Rotation paths and how fast each direction turns (degrees per step)
Each turn is a multiple of 5 degrees from 10 to 175, or 0.
Each row of a path follows its step; steps can be skipped.
Rotation 1:
step 0: [-10 -20  21  -2  -6  -7 -34  36   8 -14   7  -2 -28  11  22   4  28  24
   4 -16  -6  16  -4   5 -28   0   7   9  17  11   8  11   4 -20  -6]
step 1: [ -2  -9   6  16   7   6  15   0  -8  12 -17  -1 -11  33  20  13 -14 -14
  -1  -2  -6   5 -21 -16 -18   4 -35   3 -20 -40  23  14  28  -2   9]
step 2: [ 16  15 -16  20  11  -3   5 -17  26  -8  -3  11   8  -8  25 -20  -6  -1
  19   3 -14 -18  15  20 -10  13  29   3 -20   4 -10  22  30  23  12]
step 3: [ -1  -8  41  -8   8 -42  -5 -24   0  -7 -10   9  -5  -8 -14   9  10   7
  -7 -20 -28   6   0 -12   7 -23  25   0  18   5 -12 -16  21   4  11]
step 4: [ 13 -17  19  37 -16   5   6  -8 -24  22  16  12 -17   2   8 -16  18  19
  -7  -7   8   5 -26  -9   8  13   8  25 -26  -3   9 -26  -9 -12  -7]
step 5: [ 10  -5  -5   0 -41  12 -10   6  -2 -11  -9 -28  13  14  23 -15 -13   6
 -27  13 -13 -20  21  18  -1 -21   5  19  -2 -15  28   0   4  17   7]
step 6: [  8  -3  34 -38  21  12 -26  12   3   9  11  -8 -23 -12   4  20   9 -16
   2   0 -14   2   1   2 -16  10  27 -12 -17  -7  11  23   1  29   0]
step 7: [-19  -9  26 -14   7   3  12 -11  14  15   1  22   3  33  14 -23  -1  23
  -2 -14  35   2  -4 -28   6  -3  -2   0 -13 -19 -29  13  14   7   7]
step 8: [ 16  29 -14  17 -15   8  33   8   3 -17  -8 -16  16   5  10   0  41   4
  -4 -32 -19 -27 -15  -7   0   3  14   2  -1 -14 -17  -2   7   7  -8]
step 9: [ 22  -6  37  12  12  -6 -17  -6   3   0 -21  -7  -1 -16 -11  15   8 -15
   7  -7 -10  -5  29  29  11 -22   3  28 -10 -26 -11   7 -20 -21   2]
step 10: [ 23  -8  11   1  16  -7   7  15  26  48  20 -15  -8   6  -8   1 -17  30
   3   8   8 -12 -17  -5   2 -28  -1   2 -19   8  14 -21  -5  11  12]
step 11: [-28 -18  -2   7 -29   6  -7  -1   2  -5 -15  -9   8  15 -10  -3   9   8
 -18   5  -1 -14 -34  28  -1  -2   3  -9 -13  12 -19  14 -17  47  14]
Speeds:
[-7  7  2 -1  3  1  7 -2  5 -6  7 12 10  4 -2  7  2  3  1  4 -8 -1  6 -6
 -9  7 -1 -4 -6 -9 -7  6  6 -3 -1]	65
[-4  1  5  2 16  8  0  6 -9  0  3 -3  0 -5 -4 -9 -7  0 -2  2 -4 -6  1  1
 -1 -7 -7  0 -3  7 -2  6  9 10  3]	85
[  4  -3  10  -4   3   1   3  -7  -3  11   4   1  -4   0   3  12  -1  -5
  -4   0  10   4   2   4   0   5 -12   6  -2   2  -5  -3  10  -4  -8]	125
[  4  -2  -3 -11   1   2  -8  -2   5  -6   0   0  -5  -5  -3   2   8   1
  -8   2 -15   3  -6   5   2   3  -6   9  10  -1  -7   5   0   1   2]	125
[10  6 -5  4  5  3  2 10  3  3 17 -4 -4 -9  8  2  5  2  2 -3 -1  1 -5 -3
 -3  9  7 -2 -3  7 -1 -2  0 -1  0]	175
Rotation 2:
step 0: [ 20 -16  -1 -32  34  27 -23 -15 -26  10 -10  12  17   4  -2 -19 -11  -9
  12  18 -22   2  -6  -3  21 -15  -5 -24  26 -11 -13 -14 -14   4  -2]
step 1: [ 16  20  22  -6  20 -16 -20 -13  -9 -13  12  -6  18  18 -22 -16  25   6
   6 -11 -12  10  10   7 -17   1  -7 -31   0 -22 -38 -30  -7  -7  -2]
step 2: [  9 -12  -3 -14  12  -3 -18  11   2  -7  20   2  18   2  -8 -24 -13  48
  19   5 -26   0   5 -12   3  18  -4 -34 -13  -5   1  11 -20 -28  15]
step 3: [  9  13  21  10  -7 -19 -18 -17   5  21  12  -5  15   6  25 -18 -14  14
 -19  11 -13   0  -5 -25 -14  20  19 -25  -1   6   2 -31 -39   5   9]
step 4: [ 32   0 -12   5   7  -7 -11   7  -8  -7  -6   8  32   3   5 -28 -26   4
 -11 -23  10 -30 -23   3  21 -12  -9 -19  19   4  18 -17 -32  -4  15]
step 5: [ 11  17   1   1  25 -27   1   5  -7  28  13  28  47 -14   8   0  26   0
 -10  -8  -3 -13   3  -1   9  -8   3 -30  -7 -21   8 -30   9   7  -6]
step 6: [ -9   5  -1 -20  39  17 -28  26  30   2  14 -12  24   4  -7 -17   7   2
 -19  -7  14  -2  13  -6  31  -5  -3 -16 -23  -4  11 -12 -11 -29   0]
step 7: [ -8   9 -25 -29  14  -9 -31   1 -11  22   0  -1  27  27  24   6   7   9
  -1  -4 -22  17   7 -35   8 -12  11   8 -17  -1  -7 -22 -25   5   4]
step 8: [-10   1 -20  -8  35 -12 -14 -21 -34   5 -20 -31   9  13  -3 -14   3  -3
 -11 -22  11  -8  -5   9   1  -1  19 -19   1  -5 -10  -3 -39 -27  19]
step 9: [  7  16  12 -10   6 -17  11  20 -34  12 -18   9   8  13  -5  -5   8  -1
  13 -25 -29   6  -7 -11   6  -1  13 -41 -31   4   7 -12   0  -7  33]
step 10: [ -5  12  -5  -7  25  -4 -15   4  11   7  -1  14   0 -13  12 -12 -23 -23
  12  -8  11 -15  32  -1 -15  21   4 -46 -29  20   1 -12 -17 -18  18]
step 11: [  2 -23   8   0  14  17  -5  13  -7  13 -18   5  25   7  16 -12 -19 -20
  22   7 -26  -4  17 -20  16   1  -2  -3   6   9   7 -57 -16   0  19]
Speeds:
[  4   4  -2   2   1  -6 -15  -7  -3   6   3  -4   5 -11 -11  -2  -1  -1
   7  -2  -4   5   3  -2   9  -4   2  -5  -4   6   5  -9  -6  -3   2]	0
[ 10  12  -3  -2  -6  -3  -4   6   7 -11  -1   2  -1  10  -4   0  -6  -1
   1 -14  -2   3  -2  -3   0  -5  -7   4  -5   5  -3   1   1   5   1]	135
[  3   3   0   1   2  -6   8   0  -5   7  -3  -3  -6   3   3  -1 -10  -3
   2   0   2  10  -3   9   2 -12  -3   2   8 -12   3  -1 -12   2  -4]	90
[ -7   3   3  -8   4   0 -10  -2 -12  -7  -3  -3  -5   5   4  10  -4  -6
  -2  -2  -2  -5   6   4   3  -4   8   1  -9  -6  10   3   6   3  -1]	35
[ -7   9   7  -1  -4  -9   3   6  -4   6   6   0  -5   5   1   2  11   3
   7   6  -1  -5   2  -4  -2  -2   4   3   3   3  -3 -12   0  14   2]	170
Rotation 3:
step 0: [  7   7 -11 -17 -10   0 -22   3 -45   4  25 -20 -21  11  27  17  -8  10
  -5 -10 -11   4  10   1 -21  38   7  33  -2 -10 -11   5  13 -25  18]
step 1: [ 33  12  19  -3  -9  -6 -11 -26  -1   3  -5   7 -10 -36  18  12  35 -14
  28  -4   4 -19  -9 -10   9  37 -18  18   1  -2 -23  19 -14  -2 -11]
step 2: [  1  12  31  -8  31  14 -25   0  34 -16  23  18  -2 -22  14 -13   5   3
  -4  38   9  17   8   0  19   1  -2   3  -1  34   7  25 -12   2 -13]
step 3: [-14   6  -3  -6  11  -4  -2  36  18  -8   8  26   4  -6 -28  22 -11  -8
 -22  -9  41 -14 -14  -4   4 -34  -2 -13 -25   7   5  14  -9 -10 -30]
step 4: [ -9   0  -9  -9   4  49  14  35 -18  28   0   1   6  27  -1 -12 -16 -10
 -34 -23  -5   9 -14  34 -10 -10  -6  13   2 -15  -8   3   5  -4 -16]
step 5: [  6  -5 -14 -26 -24   3  19  22 -30  -1   2 -15   3 -11   1 -27  35  -3
   7  -3  -3  -8 -11   0 -17   0  -5 -24  23 -32 -44   2  13 -11  15]
step 6: [ 39  10  12   5  12  15   7 -30   6  14  16   2  16 -39  -3 -39   0  21
  13  -6 -17  11   3 -27   0   3  23 -16   6  -7 -10 -15  13  18  15]
step 7: [ 14  -9  15   5 -11  -6   5  11  34 -31  32   4  -6 -18 -11  22 -23  15
  22   1 -15  -2   6 -14   9 -18  34 -12  13  -6  37  12  -9  -5  19]
step 8: [ 17 -13 -14  23  -5 -13  -1   6 -14   9  -6  23 -28  -3  -9  34 -28  19
   0  -4 -11  34  -4  35  -3 -10  15  13 -30  -6  21   9  -7  -6 -20]
step 9: [  7   0  19 -16  -2 -18  13   6 -12  18  -8 -34 -37  18   8  14  16 -11
  10  -9  11  15  15  45  -5  -7 -38   7   6 -21   8   9 -11  -1  -4]
step 10: [ 14  10  14  -2  14 -22 -33   1 -14  36 -20 -11 -23 -13  19 -24   8   2
 -31  20  18   0  15 -24 -10  18 -23 -17  11  -8  -9  -7  12 -21   4]
step 11: [  8  28  15  -5  19  17  -5  -3  10   2   7  -6 -11  -3   9  -7  14   9
  -2 -23  27 -32 -20 -55 -22   4   8  11  10  24  27  13  -5  -6  11]
Speeds:
[ -4  -1  -1 -10  -6   3  -3   1  -7   1  -5   5  -9   4  10   2  -1  -3
   4   1   1  -5   0   6   0  -4  11   8  -6 -12  -5  -3  -1  12  -1]	85
[ -5   7  -3  -4  -3  -3   2  -6  -8   0   9   8   2  -3   0   2   1  -2
   0  -4 -17   4   0 -12   8   2  -1   1  -2  -3   1   5 -10   1   7]	60
[ -5   4   0  -6   1  -1   4   2  -1   5  -6   1  -5   7 -10   0   5  -5
 -15   6   6  10  -7  -7  -2   2  -2  -2   7  -8   7   0   0   7  -3]	60
[ -4   2  -3  -5  -3  -8   3   2  -1   2  -6   8   1   3   1 -12  -8   8
  -4 -11   6  -3   6   8   3   4 -11   1   0  -3   2   8   5  -1   9]	70
[  1   1   7  -7   2  -1  -9  -4   2  -9  -2   7  -1  13  -2  -2  -5  -1
   0 -11  -4   0 -10  -2   1  -4   9  -9  -2   2   7  -1   5  -9  -5]	85
[-2 -5 -3  6  1  8  8 -3 -2 -7  7 -2 -8 -2  3 -4  2 -7 -1 -4  6 -1 -2 -4
  2 16  6 -6 -8 -3  3 -3 10  0  9]	60
[ -7  -7   0   3  -3  -1   1  -3   6  -2   8   9  -9  -3  -7   3  -9  -4
  -7  -1  -3  -3  -2   2 -16  -8  -3   3  -2   9  -1   0  -2   7   5]	80
[ -6   8   0   5  10  -2 -11 -11   1   1  -3  -3  -8  -3   0   7   1  -6
   1   3   5  -1  -3   4   1  -3  -2   9   0  -6   2   7   4 -11   9]	40
Rotation 4:
step 0: [  5   4  10 -28 -12  -7  -1 -23  -7  -3 -19  -6 -26  -2  -5 -18  -3 -28
  25 -33  19 -30 -10 -11   1  -9  12  -5 -13  -7 -15  -8  38  12 -19]
step 1: [-13  -5  -1 -23  22  -5 -18 -20  12 -10  11  15  22 -24  33 -34  34 -20
 -23  24  13   4  12 -14   6 -14  13  10  -5 -10  -3 -16  -5  -5  -4]
step 2: [ -8  14   9  -1  -4 -10  17 -21 -18  14  45   9  10   0  -2  -2   5  23
  32   4  -8 -15   6 -13   5   5  39  21 -23  -3  29  21   8 -13  -4]
step 3: [-33  13  15 -19 -18   4   0   3  10  18  13  16  11  -3   6   1   9  34
   8 -22  15  21  -4   2   6 -18 -12  18  26  22 -40  -3   4 -24   9]
step 4: [  1  10  -8  37   6   0  51  -2   1  -1  14   2  -8 -12  28 -12   3 -12
  14 -28  -7  -8 -22   1   5 -31 -10  -5  28 -10  10 -14   8  10 -18]
step 5: [-37 -20 -33  12 -25  21   4  -8 -11 -12  -5   2 -10   0  17 -29  13   4
 -17   0 -19  26  24 -11  -1 -17  -6 -13 -10  16   8  25  -9  13  20]
step 6: [ -5 -27   3   6  10 -20  28  -4 -36   1  -4 -13  11  30  13   3 -15  31
  -9  -8  -2   3  30  34   7  21  15  -5  16 -22  -3   8   3   2 -12]
step 7: [  3  -1   6   9 -17   8 -29 -10  16 -25  -4 -34   5   8 -17 -10  -2  21
  -6 -36  33  -4  11  -7   8  -4 -17 -15   8 -10 -12  11  37  15   8]
step 8: [ 29  -9  -5 -12   0  -2   5 -14  -1 -25  -4  -6  37  16  23 -11   9 -35
  -3 -29  -8  -6   2 -22  13   6  -1   6  -2 -29  -6 -28 -32   6  -2]
step 9: [ 31   3   9  -5  -6   1 -19  -8 -20   9  25 -13 -10   2 -17 -22   8 -18
 -16   2   1  10  38 -29   0  -7  22  21   8  14  21  34  -2 -14  -3]
step 10: [  9 -13 -10  -1   4 -24  -2   8 -12  16  14   0  35 -13  13  10  -2  13
  17   1  23  20 -20 -21   4  44   9  16  20  12 -29  11   2 -20   9]
step 11: [ 21  54   8  10 -12  -3   8   6   2   6  13  21 -20  22  18 -10 -19 -11
   3 -23  29  22 -31 -11 -14  -7 -12  -5   1  -5   5  11  21  -1  -5]
Speeds:
[ -5  -6   2  -4   4  -7 -10  -1   4  -8  -9   4   5   6   1  -5  -4   0
  -5  -2  -4  -8   4   6   1   0   0  -1 -11 -11   2   2  14   1  -2]	55
[-11  -2   2   9  -8   5 -15  -5   2   0  -6  -3   1  -3   0   3   9  -6
   3   2  -4   7   1  -2   1   2   3  -6   0   3 -12   3   0  -9  -1]	160
[ -5   1   3  -4  -6  -9   1  -2  -6   4  -2  -6   2  -9   1  -5  -2 -10
  -8  -2  -8   0   1  -3   4   3  -7  -5   3  10  12 -12   4  -2  -1]	90
[  1   2   9  -5  -1   3   4  -4  -7  10  -4   6  -2   8   7   4  -4  -4
 -13  -2   3   7   4   2  -8  -5   3   1  -4  -5  -9 -10  -2  -3   6]	140
[  4  -8  -9  -4   5  16  -4 -10   2   3   3   0  -1   3   8  -1  -2   1
  -6   4  -9  -1  -3   1  -2   4   9   1   4   7   7   1   4  -4  -5]	95
[  2   2  -7  -5  -2  -6   6 -14   4  -6  -6  -4   4   4  -6   9  -5  -2
   5   4   6   6  -5   3  -5  -7  -5   1   9   2  -2  -2  10  -7   1]	100
